Each row has a name. After each piece below comes the name of the row it's from, unless a question asks for something else. Each question is about the rows just above it.

Columns, left to right: Y Z T L M
[ 69 177 144 105  87]  Q
[135 115 112  98 152]  P
[102 138 118  80 131]  K
Which column holds this, read top down? [98 80]  L
Which column holds this, read top down? [ 69 135]  Y

Columns, left to right: X J W S
[ 79 104 163  76] = Reped
[ 88 164 168 106] = Fosef
[108 106  88 107] = nom
[165 106  88 168] = feman
[145 169 150 144] = labu
[104  80 163  76] = zoso
[173 141  92 175] = Voluz
[144 150] is which row, read backwards?  labu
Put [ 76  79 104 163] back in order: which row is it?  Reped
find: [165 106  88 168]  feman
Which row holds this, read backwards? [168  88]  feman
Which row holds [168  88 106] read backwards?  feman
Which row holds this, read backwards? [ 80 104]  zoso
[ 88 106 165 168] is which row reordered?  feman

Columns, left to right: foni Totu gule zeras Vipa mebid Bazi sozip noka
[127  93  91 128 110 136 160  99 108] -> runis
[122 127 141 130 108 129 132 152 121] -> ras
[127 144 144  89 122 183 157 141 155] -> lus
[127 166 168  89 134 183 143 160 168] -> Redok
[127 144 145 101 127 169 148 142 151] -> misoz
[127 129 130 152 141 108 122 133 121] -> vefek
[127  85  84 157 118 102 145  95  92] -> sugu
[160 132 157 143 148] is in which column, read top down?  Bazi
Put [122 133 121 127 129 130 152 141 108] back in order: which row is it?  vefek
[121 133 122 108 141 152 130 129 127] is which row reordered?  vefek
Which row holds this, read backwards? [128  91  93 127]  runis
Which row holds [122  89 144 144 127] read backwards?  lus
[169 127 101 145 144] is which row, read backwards?  misoz

Columns, left to right: bipaz Lezal Bekif detin
[ 65 188 182  64] = Moto
[105 150 152 105] = Miri
[184 135  95 184] = ludu
[ 73 177 176  73] = Zokez
[192  92  88 194] = Pud
[192 136  89 193] = vov
[184 135 147 112] = fide
[129 130 134 130] = Gopaf
[137 139 129 137] = vaga
Which column holds this, read top down? [135 130 139]  Lezal
[182 152  95] is in which column, read top down?  Bekif

Columns, left to right: Fon suve tuze Peze gerif
[ 97 167 138 122 142] = rakav
[167 122 139  97 142] = rel
[103 160 140 151 117] = Lub
[ 81 181 149 161 101] = bora
[190  89 116  98 169] = kope
[177 102 123 136 159] = Lasok
[181 149 162 103 159] = Bap
Which row holds [161 149 181] read backwards?  bora
[159 103 162] is which row, read backwards?  Bap
Which column holds [167 103] top down?  Fon
Which row holds these entries in another order? [142  97 139 122 167]  rel
[138 167  97] is which row, read backwards?  rakav
[122 160] is in which column, read top down?  suve

Columns, left to right: ges beb Peve tav Zis Fuv kape rosu
[100 128 115 137 105 115 157 152] -> tano
[104 115 100 115 157 128 152 137] -> Tutut
[122 181 134 138 114 156 128 110] -> rit
[122 118 134 138 114 156 128 110] -> zore
Which column holds this, read top down? [100 104 122]  ges
Which column holds this, read top down? [115 138]  tav
Which row holds these entries in another order? [100 105 115 115 128 137 152 157]  tano

Columns, left to right: Bug kis fop Gat vus
[108 115  82 107 148] -> Reni
[164 137 140  81 172] -> kugo
[133 129 125 129 141] -> Depan
[112 102 117 117 141] -> talik
[102 124 162 134 114] -> Kel
[148 150 134 103 141] -> rino
[126 115 139  95  94] -> nep
[115 148  82 108 108] -> neku
[120 141 181 120 112] -> seve
[112 102 177 127 149] -> zofem
find: [112 102 117 117 141]  talik
Which column holds [107  81] top down?  Gat
Which row holds these entries in another order? [ 82 148 108 115 108]  neku
Which row holds this, read backwards? [ 82 148 115]  neku
[108 164 133 112 102 148 126] is in which column, read top down?  Bug
Which row holds these entries in another order? [107 148 108 115  82]  Reni

Columns, left to right: zufe rafu dugut mubal bip
[130 133 136  89  94] = gov
[ 88 136 133 130  94] = kad
[117 138 135 124 102] = saluv
Where do [ 88 136 133 130  94] appear?  kad
Which column holds this, read top down? [136 138]  rafu
Which row holds these entries in another order? [ 89  94 130 133 136]  gov
Which column holds [94 94] top down?  bip

Columns, left to right: Gulug vilu nabov pudiv
[142 122 113 110] = kufil
[139 131 114 124] = Vonus
[122 126 135 127] = tef
[ 75 180 190 134] = gol
[ 75 122 131 109] = vof
[104 122 142 140] = Lek
[ 76 122 131 109] = Ruz
[113 131 153 129] = goraf
[142 137 139 138] = zoni
[138 122 113 107] = fik
[113 142 122 109] = Gedin
[142 122 113 124] = tivin
[135 190] is in which column, read top down?  nabov
[122 131 137] is in which column, read top down?  vilu
[110 142 122 113] is which row reordered?  kufil
[139 113] is in which column, read top down?  nabov

Columns, left to right: Mogi vozu mozu Pel divo bobov Sut Davu
[136 110 152 111 143 139 106  78] = Sol
[151 134 127 158 114  89  88 150] = Fune
[149 103  98 141 108 114 168 112] = bufo
[175  71  96  92  93 130 163  63] = zev
Which column holds this, read top down? [136 151]  Mogi
Which column holds this, read top down? [143 114]  divo
Which column holds this, read top down? [111 158]  Pel
Which column holds [149 175] top down?  Mogi
Which row holds this, read backwards? [111 152 110 136]  Sol

Columns, left to right: mopu safiv tevu zup Ful zodun
[149 125 164 161 131  88] : zol
[125 128 149 134 102 164] : kovum
[ 66 125  72 115 106 168] : nufu
[149 125 164 127 102 134] : Dadim
Which column holds this, read top down? [161 134 115]  zup
[ 72 125  66] is which row, read backwards?  nufu
[102 127 164 125 149] is which row, read backwards?  Dadim
[134 102 127 164 125 149] is which row reordered?  Dadim

Columns, left to right: zaniz subi bika siz Vev Kamup nemu Fatet
[181 153 111 112 144 126 136 118]  liso
[127 145 106 143 136 121 154 118]  pugo
[147 134  99 134 158 109 159 111]  tam
[140 126 105 127 141 124 165 110]  virok
[158 134 109 111  99 134 158 147]  gedes
[106 139 151 162 120 141 119 117]  vob
[127 105 126] is which row, read backwards?  virok
Put [109 159 111 147 134  99 134 158] back in order: which row is it?  tam
Which column holds this, read top down? [141  99 120]  Vev

